Each named turn below is shown by a few rows before and after it. Which turns, in which order, take the first row of each later pair to the second? The first pair is answered.
tizu (before => after):
[  9  -2   6  -1  -1 -14 -21 -23  -1  -8  19   3  -3] => [  7  -1   6   0  -7  30 -15  -1   6   2 -20  -1   4]
[ -8  -7  16   4  11 -19   7   6   1 -15 -12 -16  14] => [ -3  -7   6  -9 -10  -8  -9 -22   1   6  12 -14 -20]
[  0   5   4  -2   9  13  -4   3  10   4 -14  -4   1] => [  1   5   5   0  14 -15  -3  -2   7  -5   3   0   3]
Zute (before => after):
[  1   2 -17   1 -13  19   2  24  -8   5  -2   0   2] => [  1   4 -19   0 -10  -6   3  16 -15  -5  20   3   4]
[  0   0 -26  -9  -2 -13  35  -2  20 -39  -6 -20   7] => [  0  -1 -19 -11   0  -2  34   1  23 -36 -22 -18  10]
[-11 -12   5   5  12  16 -22 -27   0  11  -2  13 -21] => [ -9 -12  -2   3   8  10 -21 -28  -4  11  10  13 -23]
[ -8   6  -3  -1 -16  22   7   4   6  22 -18  -4 -18] => [ -9   8 -20  -1 -23  -4   5  -4  -7  14  20  -3 -22]
riniz (before => after):
[  6  -8   8   1 -16   0  -9  -5   7   1  24  -2 -29] => [  7  -9   9   1 -18  18  -7   0  12   6   8  -2 -29]
[ -4   2 -38   6 -13  19  21  34 -19  -6  -3 -12  19] => [ -5   1 -36   6  -8  10  22  37 -21 -11  -2 -10  27]
[ -1  -3  -5   3   1 -24   5   3 -16 -14  28  -1   4] => [  0  -3 -14  -3 -11 -10  -2  -6 -15  -3  33  -4 -10]
[  4  -7  11  -3 -10  17 -21 -31  17  13  -4   2 -28] => [  3  -6  17  -1  -3  25 -14 -21  21  11 -24   1 -18]
putif (before => after):
[ 18  -2  28  -2 -25 -19 -12 -39  -2  20  21  24 -41] => [ 16   0  15   5 -17 -55   4 -15 -17  -6  43  25 -13]
[  6   5   4  -5  -7 -12 -19  -1  -3   8   7   6   1] => [  5   8   2  -5  -4 -16 -15   8  -7   2   6   5   9]
[  2 -14  11   6  32 -19  12 -14   1  -9  10   6 -11] => [  2 -15  11   8  35 -16  17  -3   1 -13   0   4   0]
[ -7  -2   5 -10 -19  55   1  16  26  23   9  14   3] => [ -6   0   0 -16 -25  37  -6  -3  25  27  39  18 -12]
pibor (before => after):
[  3  12  28   8 -15  17  -9  27  -1  15 -45  -8   0] => [  4   7  47   8   2 -33 -20 -16   5   7 -10   5 -16]
[  3 -11   0  25  11 -17   7  -2   6   5 -48 -12  14] => [  3 -12   5  26  16 -28   3 -14   6   3 -39  -9   7]
[  6   2  11   7   9   0  -6 -28   7  14   2  -1  -7] => [  3   7  -8  13  10 -18   7  -1  -9  -5  20  -4  14]
Then:
Between the rows of a pair lie 2 to 3 turns.
[  0 -14  17  -5  -3  24  -2 -13  -3  30 -12  -2 -11] => [  0 -13  20   1  15 -26   2 -22  -8   8  17   6  -3] => riniz, tizu, riniz
[ -3   1 -24  -2  -7  13  -1  20 -18  -7  -2  -2   9] => [  0  -6  11   1  17 -21 -13 -20  -2 -11  -1   8  -3] => pibor, riniz, pibor
[-19  -2   5 -19 -16  38 -21 -30  23  22 -10   4 -29] => [-21   2 -23 -13  -9 -31  -5 -14  -8 -14  55   7  -8] => Zute, putif
[ -5  -3 -34  12 -22  19  22  29 -11 -34  24  -1 -27] => [ -6 -10   3  12 -11  51  13  13  16 -19 -29   2 -33] => pibor, riniz
[ -7   3 -13   2 -14 -15   6  10  -7  -4  22   6  -8] => [ -9   1   2   5  -9  17   9  20   5   4 -21   4  -1] => Zute, putif, Zute
[-11  -2 -22   5  15   9  -1  21   4 -17   6   4  12] => [-10  -6   4   5  29  -2 -12  -9  19 -15   0  13   0] => pibor, riniz, pibor
[ -1  -2 -22  -8 -24   5   1 -10 -10  11  17  -3 -25] => [ -2  -7  26   2  10  -1   3 -15  14   1 -33   3  -8] => tizu, pibor, riniz
[  7  -5   7   3  20 -32  -5 -15  10 -20   3  -6  -4] => [  6  -2 -29   2   1  -7   6  25 -10 -19   7 -16   8] => riniz, pibor
[ 14   1  21  -5  -2  -9  -5 -16  25  -8 -45  15   2] => [ 15   0  17  -7  -6 -28 -14 -36  21  -8 -13  17  -9] => tizu, riniz
[  2  -6 -34 -11 -30  30  -7   4  -7  20  10  -2 -22] => [ -2  -3 -27   4  -2  -2  19  43 -17 -17  -2  -2  27] => putif, tizu, riniz
[ 11  22  32 -26  -7  81 -20 -37  38  16 -48  10 -21] => [ 12  25  -9 -32 -34  98 -17 -18  18  27 -21   2 -26] => Zute, riniz
[  6 -12  16  17  -9  45  -3  15  -6   9 -47  -5  20] => [ 10 -12 -12   3 -33  12 -25 -33 -22  22  30   1 -26] => putif, Zute
[ -1  -3  -2  -5  -9  29  -4  -8   9  22 -14  -3 -24] => [ -1  -1  -7  -6 -13  14  -9 -20   2  21  10  -3 -32] => tizu, riniz, tizu
